One turn moves every row onto another: examples first, then more rows asked
J_11: 96 106 221 62 -79 -231 -45 153 -60 94 -17 -57 98 -80 92 -29 15 11 106 17
 13 -174 248 10 -72 -176 -79 164
J_911: 55 33 187 115 69 40 -134 90 -43 83 -249 108 94 -120 23 -150 -56 105 210
 154 -130 -293 69 -18 -39 -210 -15 -101
J_658: 95 -72 182 165 0 -58 4 202 -88 140 -74 34 -138 -10 -162 -297 -167 -67 92
 244 67 -237 242 -79 -125 -140 1 -22
J_869: 124 -18 106 116 33 33 -103 61 -67 154 -92 -45 32 -60 42 -145 -142 -65 77
 -23 -100 -87 152 -144 -71 136 -105 -101
J_975: 212 44 292 33 68 -71 -11 192 -57 -18 42 53 47 -126 -208 -65 -40 -42 156
 115 114 -247 61 -6 22 -222 -11 -59
J_759: 180 23 197 160 -111 -58 33 98 32 -23 -112 35 -20 -65 43 -180 52 178 7 55
 12 -186 431 -2 -83 -101 -52 -14
J_598: 253 158 101 102 14 -210 -89 155 -125 89 -49 60 81 -84 -45 -85 -31 2 -40
 -4 46 -137 91 -116 -98 49 63 23
J_325: 100 50 293 67 151 -30 -19 118 36 26 -107 114 -24 -220 -44 -104 54 10 162
 -79 13 -208 267 -15 -16 -54 -30 -197
J_430: 186 -16 55 109 -172 -47 14 98 -66 91 -37 -131 51 -194 -69 -186 -179 73 3
 94 -11 -68 44 -152 -131 -124 5 -57
J_278: 142 -87 80 74 -63 -29 -8 66 -92 104 -111 -28 -171 -89 -125 -381 -103 -28
 102 192 60 -278 164 -59 -109 -101 5 17
J_599: 162 -44 151 41 72 -142 -162 215 -115 -75 -170 -46 81 20 23 -189 -253 53
 55 81 -152 -178 287 -85 152 -85 -67 -45
J_770: 109 103 203 14 -102 -226 -24 144 -66 69 -59 -29 69 -45 124 -49 -23 -24
 90 33 13 -175 229 33 -73 -181 -76 162
J_790: 117 50 165 145 141 -91 -108 220 -96 -37 -192 -20 14 -7 92 -183 -227 19 9
 50 -113 -169 247 -150 102 -82 -22 -211
J_744: 252 -112 170 -65 3 -121 -183 238 -145 3 -99 -21 45 -20 -35 -142 -174 117
 99 131 -136 -219 269 1 121 -56 -20 18
J_73: 72 79 310 111 141 -58 -11 121 38 9 -134 106 -31 -164 2 -166 -15 -9 167
 -113 -3 -166 224 -84 5 -78 -77 -227
J_942: 195 6 59 13 -176 -39 27 125 -51 56 -12 -81 135 -148 -46 -194 -164 152 67
 96 -84 -46 100 -87 -67 -150 -68 15
J_386: 147 -46 99 61 -53 -38 -35 70 -66 127 -81 -60 -187 -70 -83 -386 -100 -24
 91 214 35 -287 198 -100 -110 -116 25 12
J_631: 31 76 32 45 38 -214 -61 70 -53 82 -259 34 20 -220 -201 -150 -31 32 185
 149 -81 -221 167 -5 -42 -215 -77 -92
J_75: 174 -9 59 -65 16 30 -9 19 23 -63 -41 -164 -29 -191 -146 -257 -30 54 169
 95 -50 -237 210 -45 75 -132 24 -129
J_818: 201 63 110 119 70 -227 -96 249 -96 64 -87 80 107 -69 -111 -36 -104 -16
 -32 84 84 -140 144 -136 -44 33 121 -47
J_579: 214 -50 117 -58 33 29 -30 17 18 -55 -57 -135 20 -195 -171 -162 -68 56
 167 41 -73 -236 225 -9 110 -161 -70 -153
J_27: 62 24 185 152 135 -132 -104 240 -83 -47 -201 -53 -2 25 73 -197 -213 36
 22 24 -86 -166 232 -164 87 -65 -36 -174
J_619: 129 -96 255 152 31 -124 16 276 -50 130 -75 78 -73 -44 -172 -169 -191
 -137 68 167 23 -178 298 -86 -120 -154 -123 -61
J_151: 53 142 101 203 119 -100 -66 49 26 15 -101 -2 133 -30 -107 -99 60 -10 92
 212 -82 -314 137 33 6 -145 -104 -54
J_890: 197 69 293 -11 27 -113 -42 165 -77 30 25 6 80 -92 -132 -25 -48 -109 144
 95 112 -291 45 17 23 -200 -2 -22
J_56: 146 -19 194 151 -16 33 -100 -25 -27 205 -123 10 -21 -47 -33 -204 -67 -49
 38 -5 -92 -155 231 -106 -105 113 -114 -123
J_830: 102 48 204 76 -140 -168 -14 102 -24 86 -83 34 22 -82 122 -121 64 97 27
 22 -2 -213 375 35 -83 -145 -48 90

J_631 moves to -> J_151
J_770 moves to -> J_27
And these:
J_890 moves to -> J_73
J_790 moves to -> J_278
J_975 moves to -> J_325
J_869 moves to -> J_430
J_599 moves to -> J_658
J_744 moves to -> J_619
J_818 moves to -> J_56

One turn moves every row onto another: examples first, then more rows asked
J_624: -12 90 83 -53 -70 -89 54 11 -141 -33 161 -82 -35 -218 126 25 -76 55 -121
 8 25 196 20 -139 -61 -134 132 184 190 -178 -35 52 -58 -101 -60 41
J_91: -7 9 40 -32 3 -111 -1 10 -84 112 -52 -238 51 -134 162 157 6 241 -97 -30
 -116 151 70 -36 120 28 160 86 27 19 85 -49 135 39 -45 102
J_548: 102 29 130 4 -113 -103 -6 -31 -52 91 37 -3 -3 -203 96 118 21 261 -71 -56
 68 112 108 -70 95 -123 249 198 78 -58 153 90 -83 -121 30 59
J_620: 3 -48 198 85 -116 22 49 -63 -47 55 46 -69 -66 -165 110 134 117 115 -28 7
 65 28 103 -177 22 -32 295 53 -28 -76 94 -40 77 -72 74 75
J_998: -140 100 76 16 -20 -156 -53 -20 -182 13 105 -79 -126 -227 187 70 -69 90
 -194 94 -10 3 -69 -71 -85 -39 29 -1 98 -144 -19 16 101 -69 32 20
J_339: 84 -90 41 1 -51 -16 6 -100 -112 99 115 83 -19 -41 45 -39 269 53 -13 -28
 127 -75 45 -113 -81 -28 221 -60 -72 11 -72 -46 -58 19 45 66
J_476: 50 -81 -61 45 -13 -164 -24 -110 -142 58 146 141 37 -2 -7 -96 207 26 -36
 -3 160 12 52 -57 -61 -70 165 -15 -21 -3 -102 41 -142 -10 38 100
J_463: 55 -20 -52 -45 -1 -242 48 -31 -101 18 25 115 108 34 31 -159 194 67 -12
 35 111 57 105 -16 111 -62 82 121 36 27 -111 34 -164 -7 -66 109
J_414: 0 -130 8 8 63 -171 55 -8 -28 187 18 -107 223 -4 32 28 110 200 -45 71 -80
 123 82 57 40 82 -38 -19 -81 -63 -80 -27 15 30 31 190
J_841: -43 -110 -34 84 129 -40 -52 -111 -163 173 153 105 66 -42 -22 -22 172 50
 -22 -21 129 92 -83 13 -21 1 54 -44 -19 -83 -111 17 -56 -58 84 194
J_251: 129 -6 61 -79 -22 -125 78 -49 -55 79 -13 84 79 -17 38 -73 213 160 -26 10
 136 49 113 -20 152 -132 157 81 121 -46 -55 69 -216 -26 -34 66
J_78: -11 73 -49 -248 106 -119 79 62 -166 99 40 4 21 -10 70 -121 106 138 -35
 -73 -77 -11 3 75 -112 -35 -13 -1 19 -177 4 126 -166 -49 66 163
J_113: 1 166 118 -75 103 -73 -8 -72 -184 35 12 -71 -131 -109 209 -32 -10 4 -84
 -9 -3 59 -155 -42 121 -91 163 61 148 -106 144 4 60 -52 7 86
J_717: 31 71 140 -11 39 -236 77 -25 2 18 0 -62 56 -183 161 47 55 141 -46 43 -21
 245 26 -60 22 -122 149 213 116 -177 155 67 -26 -158 94 207
J_526: 19 63 140 -17 -149 -104 102 -100 -30 -40 71 -88 -61 -147 161 -49 22 -74
 41 144 -36 43 54 -168 -34 -42 217 107 0 -129 135 -66 104 -55 97 44
J_297: -186 54 104 -13 -7 -62 15 -41 -113 -85 55 -143 -128 -272 122 8 76 53
 -126 127 -10 73 35 -233 -69 -69 197 107 73 -83 -63 -14 3 -43 -10 78
J_207: 19 -20 -48 -47 -12 -225 60 -11 -104 122 65 53 193 50 23 -129 48 51 29
 126 57 43 47 91 132 52 -86 85 4 -62 -95 -23 -53 13 -21 62
J_301: -5 123 27 -6 -118 -206 -86 -53 -143 51 188 -89 -58 -171 158 -22 -104 88
 -36 87 -94 103 -62 70 -42 -4 121 177 -83 -32 179 75 19 -110 109 144
J_875: -74 -92 -20 53 89 -149 22 -80 -69 144 50 1 183 31 -10 -29 135 76 -10 149
 29 84 4 35 37 99 -65 -24 -48 -113 -141 -33 30 -5 68 190
J_681: 65 -23 14 -72 -154 -167 46 -22 -66 130 94 -23 166 8 -6 -105 -9 131 78
 122 -26 34 112 101 157 5 -16 133 -62 3 -34 23 -126 -26 -5 39
J_380: -12 61 -13 3 56 -270 -1 -60 -93 -14 -15 -161 -34 -161 246 53 139 95 -118
 14 -128 118 11 -92 -125 -28 200 49 21 14 114 -52 136 43 55 150
J_499: -77 -18 19 -135 32 -140 141 68 -60 66 10 -5 15 -75 49 -143 216 121 77
 -35 -121 -25 101 -7 -161 12 32 72 -150 -73 -42 89 -129 -76 96 190
J_827: -4 -73 47 30 120 29 -90 -75 -215 207 121 -8 42 -18 34 16 139 129 -77 -39
 83 30 -98 85 43 32 55 -112 -81 -76 -67 4 -14 -38 72 225
J_693: -93 66 3 -206 -33 -26 110 -8 -151 25 56 -53 -38 77 71 -143 186 23 49 45
 -95 -43 63 16 -99 51 59 -6 -98 -136 -70 67 -93 12 56 184
J_487: -56 53 97 -110 -55 -84 130 -2 -109 58 83 49 -24 46 43 -109 114 58 47 7
 -44 -80 39 57 -90 -59 -23 -6 -45 -206 0 148 -147 -167 140 145
J_471: 21 42 39 -32 -222 -207 -49 -28 -110 29 49 -170 16 -146 79 59 -71 238 -85
 64 -64 23 149 36 107 17 188 161 -61 35 142 53 -20 -2 27 41
J_307: -139 82 98 44 2 -230 31 104 -106 2 72 -103 -49 -223 244 113 11 128 -130
 32 -89 201 17 -43 -62 -56 -3 181 52 -39 -62 15 98 -96 -66 148
J_633: -6 46 131 14 -26 51 -21 -80 -180 139 54 -137 -48 -90 141 158 -52 144 -99
 -37 47 29 -46 -28 119 5 156 -65 32 -124 108 -35 154 -11 28 74
J_676: -23 11 68 -168 71 -32 215 50 -104 101 9 48 37 66 107 -41 238 53 82 -91
 -93 67 40 -12 -134 -36 -3 38 31 -174 -66 40 -75 -91 44 168
J_596: -79 110 114 42 -212 -232 37 -4 -113 -99 151 -160 -49 -149 159 51 -42 56
 -127 150 -55 106 130 -38 -59 -71 94 149 24 -115 -45 81 -4 -105 -32 103

J_596 moves to -> J_297
J_633 moves to -> J_471
And these:
J_875 moves to -> J_463
J_113 moves to -> J_301
J_827 moves to -> J_681
J_487 moves to -> J_693

